In the data rows, zero lies at 4.5, halfway between 4 and 5.
Here are some points:
[4 4 4 4 4 4 4 4 7 4 4 4 4 4 3 4 4 4 5 5 4 4 4 5]
[4 4 4 5 6 4 8 5 4 4 4 4 4 7 3 4 4 4 4 4 7 6 4 4]
[4 9 4 4 4 9 4 4 4 4 4 8 8 4 4 4 4 4 8 9 4 4 4 8]
[4 4 4 4 8 4 8 9 4 4 4 4 4 6 4 4 7 8 3 4 4 7 4 4]
[4 4 4 6 5 4 6 6 3 4 7 4 4 7 4 9 4 4 4 4 4 4 4 4]
[4 4 4 4 4 4 4 4 4 4 4 4 4 5 6 4 4 4 5 5 4 4 4 7]
[9 3 4 4 9 4 4 9 3 4 4 4 4 4 4 4 8 8 3 4 4 9 9 4]
[9 4 9 9 9 4 4 9 4 4 4 4 4 4 4 4 9 4 3 4 4 4 9 4]
[4 5 4 4 4 4 4 4 6 3 5 6 4 4 7 7 4 4 4 5 4 4 4 4]
[4 6 4 3 4 7 4 3 4 6 4 4 4 4 5 4 4 4 6 4 4 4 4 4]
[4 9 4 4 4 6 4 4 4 8 4 4 5 4 4 4 4 4 6 6 3 4 4 6]
[5 4 4 4 4 4 4 4 4 4 4 4 4 6 4 4 4 4 4 4 5 4 4 7]
[6 4 6 4 4 4 4 4 6 4 4 4 5 4 4 6 4 4 3 4 4 5 5 4]
[4 4 4 6 4 4 4 7 3 9 9 4 4 4 9 6 4 4 3 4 4 4 9 3]
[4 3 4 4 4 4 7 4 3 4 5 4 4 7 4 4 6 4 3 4 6 6 5 4]
[4 4 4 4 5 4 5 5 6 4 7 4 4 6 4 4 5 4 3 4 3 4 4 4]
[4 4 4 4 4 4 6 4 4 5 5 4 4 7 4 4 5 4 3 4 5 6 4 4]
[4 4 4 6 4 6 4 4 4 9 4 4 4 4 4 4 6 4 3 4 5 9 9 4]
[7 4 4 4 7 4 4 7 9 4 7 4 4 4 3 4 4 4 4 4 4 9 7 4]
[4 5 4 4 4 4 4 4 6 4 4 4 4 4 5 4 4 4 5 4 4 4 5 5]
[7 4 6 4 4 4 4 4 6 3 4 4 7 4 4 6 4 4 4 4 4 6 4 4]
[4 6 4 4 4 6 4 4 4 5 4 5 4 4 6 4 4 4 6 4 4 4 4 4]
[7 4 4 8 9 4 7 8 4 4 4 4 4 4 4 4 7 9 4 4 4 4 4 4]
[4 4 4 4 4 4 6 4 5 5 4 4 4 7 4 4 4 4 3 4 4 5 4 4]
[4 5 4 4 4 5 4 4 4 4 4 5 5 4 5 4 4 4 5 4 4 4 4 4]
[4 4 4 5 4 4 4 6 3 4 7 4 4 4 7 6 5 4 4 4 5 4 4 4]
[4 5 4 4 4 4 4 4 4 4 4 5 4 4 5 4 4 4 6 5 4 4 4 5]
[4 5 4 4 4 5 4 4 3 5 4 5 5 4 6 4 4 4 6 4 4 4 4 4]
[4 4 4 4 4 4 4 4 4 5 4 4 4 4 4 4 4 4 4 4 4 5 4 4]
[4 4 4 4 4 4 4 4 5 5 4 4 4 4 5 4 4 4 4 4 4 4 4 4]
[4 4 5 4 4 4 6 4 5 4 6 7 9 8 4 4 4 4 4 4 4 4 4 4]
[4 4 4 4 4 4 5 4 4 7 6 6 4 4 6 4 4 4 4 4 5 4 4 4]
[4 4 4 4 4 4 7 5 3 4 5 4 4 6 4 4 6 4 4 4 5 5 4 4]
[4 9 4 4 4 6 4 4 4 6 4 4 4 4 3 4 4 4 7 6 4 4 4 5]
[4 4 5 5 5 4 4 4 4 7 3 4 4 4 4 4 5 4 4 4 6 5 4 4]
[4 6 4 4 4 6 4 4 4 3 4 5 4 4 5 4 4 4 6 4 4 4 4 4]
[4 5 4 4 4 6 4 4 4 5 4 5 5 4 5 4 4 4 6 4 4 4 4 4]
[4 4 4 6 4 4 4 6 4 3 7 4 4 4 9 5 5 4 4 5 4 4 4 4]
[4 3 4 4 4 4 6 5 4 6 4 4 4 7 4 4 5 4 4 4 5 6 4 3]
[4 4 4 4 4 4 4 4 6 5 4 4 4 4 4 4 4 4 5 4 4 4 5 4]
[4 4 5 4 4 5 4 4 5 5 4 4 5 4 4 4 4 4 4 4 4 5 4 4]
[4 5 4 4 4 5 4 4 3 3 4 5 4 4 5 4 4 4 6 4 4 4 4 5]
[7 4 4 4 9 4 4 9 4 4 4 4 4 4 4 4 8 7 4 4 4 9 8 4]
[4 6 4 4 4 6 4 4 4 7 4 4 5 4 5 4 4 4 6 4 4 4 4 5]
[4 4 7 8 8 4 4 9 4 3 4 4 4 4 3 4 9 9 4 4 9 4 4 4]
[6 4 6 4 4 4 5 4 6 4 3 5 7 4 3 6 4 4 3 4 4 4 4 4]
Then 12 other points, each followed by its number:
[4 4 4 4 4 9 4 4 4 4 4 9 9 4 4 9 4 4 9 9 4 4 4 9] 0
[4 4 4 4 4 5 4 4 5 5 4 4 4 4 4 5 4 4 3 4 4 5 5 4] 1
[4 3 4 4 8 4 6 9 4 4 4 4 4 6 4 4 7 7 4 4 4 7 4 4] 2
[6 4 7 4 4 4 4 4 9 7 7 4 6 4 4 6 4 4 3 4 4 4 4 4] 3
[5 4 4 4 4 4 4 3 6 4 7 6 4 4 9 7 4 4 4 5 4 4 4 4] 4
[4 4 4 4 4 4 4 4 6 6 5 4 4 4 5 4 4 4 5 5 4 4 4 4] 5
[6 3 4 4 4 4 4 4 6 4 5 5 5 4 7 8 4 4 3 4 4 4 4 4] 6
[4 5 4 4 4 4 4 4 4 3 4 4 4 4 5 4 4 4 5 4 4 4 4 5] 7
[4 3 4 5 4 4 4 4 4 6 4 4 4 4 4 4 6 4 3 4 6 5 4 4] 8
[4 4 4 4 4 4 4 4 5 3 4 4 4 4 4 4 4 4 5 4 4 4 5 4] 9
[4 3 4 4 5 4 4 4 9 5 9 4 5 9 4 4 5 4 4 4 4 4 4 4] 10
[4 4 4 4 4 4 4 5 7 4 4 4 4 4 3 4 4 5 5 5 4 4 4 7] 11
Which two of these numbered points are nearest to each point below, looking only along the 6 directions in which the first points spread most? Their numbers follow each, nearest first.
[4 4 4 4 4 4 5 4 7 5 9 4 5 9 4 5 4 4 3 4 4 4 4 4] > 10 6
[5 4 4 4 4 4 4 4 4 4 4 4 5 4 4 4 4 4 3 4 4 4 4 4] > 9 1
[7 4 7 4 4 4 4 4 9 4 9 4 4 5 7 8 4 4 4 4 4 4 4 4] > 6 4
[4 9 4 4 4 9 4 4 3 4 4 9 9 4 4 4 4 4 9 9 4 4 4 9] > 0 11
[4 5 4 4 4 4 4 5 9 4 3 4 4 4 4 4 4 5 6 6 4 4 4 8] > 11 9
[4 4 4 4 4 9 4 4 4 4 4 9 9 4 3 9 4 4 9 9 4 4 4 9] > 0 11
[4 4 4 7 9 4 4 8 3 3 9 4 4 9 3 4 9 7 3 4 4 4 4 4] > 2 8
[4 4 4 4 4 4 4 4 6 5 5 4 4 4 4 4 4 4 4 4 4 5 4 4] > 1 9
[8 4 4 4 4 4 4 4 7 4 5 4 6 6 7 9 4 4 3 4 4 4 4 4] > 6 3
[4 4 4 4 4 4 4 4 6 5 4 4 4 4 4 4 4 4 4 4 4 5 5 4] > 1 5
[4 4 4 4 4 4 4 4 6 3 4 4 4 4 4 4 4 5 5 4 4 4 4 4] > 9 11
[4 6 4 4 4 4 4 4 3 3 4 5 4 4 5 4 4 4 5 4 4 4 4 5] > 7 9
[4 4 5 4 4 4 4 4 5 4 8 6 4 4 9 6 4 4 3 5 4 4 4 4] > 4 6
[4 4 5 4 4 4 4 4 4 4 4 4 5 4 3 4 4 4 4 4 4 4 4 4] > 9 7
[4 4 4 4 4 5 4 4 5 5 4 4 4 4 6 5 4 4 4 4 4 4 4 4] > 5 7
[5 3 6 4 4 4 4 4 4 4 4 6 6 4 4 4 4 4 3 4 5 4 4 4] > 9 11
[4 5 6 4 4 4 4 4 5 4 4 5 7 4 4 5 4 4 3 4 5 4 4 4] > 9 11
[4 9 4 4 4 8 4 4 3 4 4 8 9 4 4 4 4 4 8 9 4 4 4 9] > 0 11
[4 4 4 4 4 4 6 5 7 5 9 4 4 9 4 4 4 4 4 4 4 5 4 4] > 10 1
[4 5 4 4 4 4 4 4 6 4 4 4 4 4 4 4 4 5 5 4 4 4 4 5] > 9 11
[5 4 5 4 4 4 4 4 6 4 4 6 5 4 7 7 4 4 3 4 4 4 4 4] > 6 3
[4 5 4 4 4 4 4 4 4 3 4 4 4 4 6 4 4 4 5 5 4 4 4 5] > 7 9
[4 4 4 4 4 9 4 4 4 4 4 9 9 4 4 9 4 4 9 9 4 4 4 9] > 0 11
[4 4 4 4 4 4 5 4 9 4 8 6 6 8 4 5 4 4 4 4 4 4 4 4] > 10 6
[7 4 7 4 4 4 4 4 9 4 9 4 4 6 7 9 4 4 3 4 4 4 4 4] > 6 4
[4 4 4 4 4 5 4 4 4 6 4 4 4 4 5 4 4 4 5 4 4 4 4 4] > 5 1
[4 4 5 4 4 4 6 4 6 4 5 6 6 5 4 4 4 4 3 4 4 4 4 4] > 9 11
[4 4 4 5 4 4 4 5 4 7 3 4 4 4 4 4 5 4 3 4 9 5 5 4] > 8 1
[4 4 4 4 4 6 4 4 4 5 5 4 4 4 5 4 4 4 5 4 4 4 4 4] > 5 7
[4 4 4 4 4 4 6 4 6 4 6 9 6 6 3 7 4 4 3 4 4 4 4 4] > 10 6
[4 4 5 5 4 4 9 4 4 4 5 5 4 9 4 4 4 4 4 4 4 4 5 4] > 10 8
[4 4 4 4 4 4 6 4 4 6 5 5 4 7 5 4 4 4 4 4 4 5 4 4] > 1 5
[9 4 4 4 9 4 4 9 3 4 4 4 4 4 4 4 9 9 4 4 4 9 9 4] > 2 8
[4 4 4 4 4 4 4 4 6 5 4 4 4 4 4 4 4 4 4 4 4 4 4 5] > 9 1
[4 4 4 5 4 4 4 5 3 7 9 4 4 4 9 4 5 4 3 4 4 4 4 4] > 4 5
[4 4 4 4 4 4 4 4 4 5 4 4 4 4 5 4 4 4 4 4 4 4 4 4] > 5 1
[5 4 6 4 4 4 4 4 7 4 4 6 4 4 9 7 4 4 4 5 4 4 4 4] > 6 4
[4 4 4 4 4 4 4 5 6 7 9 4 4 6 9 4 8 4 4 4 4 4 4 4] > 4 6
[8 4 6 4 4 4 4 4 9 5 4 4 7 4 5 6 4 4 4 4 3 4 4 4] > 3 6
[4 4 4 6 4 4 6 5 3 4 9 4 4 7 3 7 4 4 3 4 4 5 4 4] > 10 6
[7 4 6 4 4 4 4 4 8 5 4 4 5 4 5 6 4 4 4 4 4 4 4 4] > 3 9
[4 5 4 4 4 4 4 4 5 5 4 4 4 4 4 4 4 4 5 4 4 4 5 4] > 5 1
[4 4 4 5 4 4 4 5 3 6 4 4 4 4 4 4 5 4 4 4 9 5 5 4] > 8 1
[4 4 4 5 4 4 4 5 3 6 4 4 4 4 5 4 5 4 4 4 9 4 5 4] > 8 5
[7 4 5 4 4 4 4 4 6 4 4 4 6 4 4 5 4 4 3 4 4 6 4 4] > 3 9
[4 4 4 4 7 4 9 8 3 4 4 4 4 4 3 4 7 9 4 4 8 8 4 4] > 2 8
[6 4 6 4 4 4 4 4 6 4 4 4 6 4 4 6 4 4 3 4 4 5 4 4] > 3 9
[4 4 4 4 4 4 4 4 6 9 9 4 4 4 9 5 5 4 3 4 4 4 7 4] > 4 5
[4 4 4 4 4 4 4 4 6 4 4 4 4 5 4 4 4 4 4 5 4 4 4 7] > 9 11
[4 9 4 4 4 9 4 4 4 4 4 9 9 4 4 4 4 4 9 9 4 4 4 9] > 0 11
[4 4 4 4 4 5 4 4 5 5 5 4 4 4 3 4 4 4 5 4 4 5 4 4] > 1 5
[4 4 4 4 4 4 4 5 3 4 4 4 4 5 5 4 4 4 5 5 4 4 4 6] > 7 5
[4 4 4 6 4 4 4 6 4 4 4 4 4 4 3 4 7 5 4 4 9 5 6 3] > 8 1
[4 4 4 4 4 4 4 4 6 5 4 4 4 4 4 4 4 4 4 5 4 4 4 5] > 9 5
[4 3 4 6 4 4 4 7 3 4 8 4 4 4 8 6 7 4 4 6 4 4 4 4] > 4 6
[9 4 6 4 4 4 4 4 9 4 6 4 5 4 8 9 4 4 4 4 4 4 4 4] > 6 3
[4 4 4 4 4 4 4 5 7 4 4 4 4 4 4 4 4 4 5 6 5 4 4 9] > 11 7
[4 4 6 4 4 4 4 4 7 8 7 5 9 9 4 4 4 4 4 4 4 4 4 4] > 10 1
[4 4 4 7 9 4 6 9 4 4 4 4 4 9 4 4 9 9 4 4 4 4 4 4] > 2 8
[4 4 4 4 4 4 4 4 4 5 4 5 5 4 5 5 4 4 4 4 4 4 4 4] > 5 7
[4 4 4 4 4 4 6 4 6 4 6 7 5 6 4 6 4 4 4 4 4 4 4 4] > 10 9
[6 4 6 4 5 4 4 4 9 9 6 4 5 4 4 4 4 4 3 4 4 4 4 4] > 1 3
[4 4 4 5 5 4 4 6 4 5 4 4 4 4 4 4 7 4 4 4 9 7 4 4] > 8 1
[5 4 4 5 4 4 6 5 3 4 9 4 4 7 3 8 4 4 4 4 4 4 4 4] > 10 6
[4 4 4 4 4 4 4 5 6 3 4 4 4 5 3 4 4 4 5 5 4 4 4 7] > 11 9
[5 4 4 4 4 5 4 4 5 4 4 5 4 4 8 7 4 4 3 4 4 4 4 4] > 6 4
[4 4 4 5 4 4 4 6 3 6 7 4 4 4 9 5 4 4 4 4 5 4 4 4] > 4 5
[4 4 4 5 4 4 4 5 3 6 4 4 4 4 3 4 7 4 4 4 6 5 4 4] > 8 1
[8 4 6 4 4 4 4 4 6 4 4 4 8 5 4 5 4 4 4 4 4 6 4 4] > 3 11
[4 4 4 4 4 4 4 5 6 3 4 4 4 4 3 4 4 4 5 5 5 4 4 7] > 11 9
[4 4 4 4 8 4 4 9 4 3 8 4 4 9 4 4 9 5 3 4 4 6 4 4] > 2 10
[4 4 4 4 9 4 4 9 4 3 4 4 4 4 4 4 9 8 4 4 9 9 9 4] > 2 8
[4 3 4 4 4 4 4 5 4 7 5 4 4 5 4 4 6 4 4 4 7 4 4 5] > 8 1
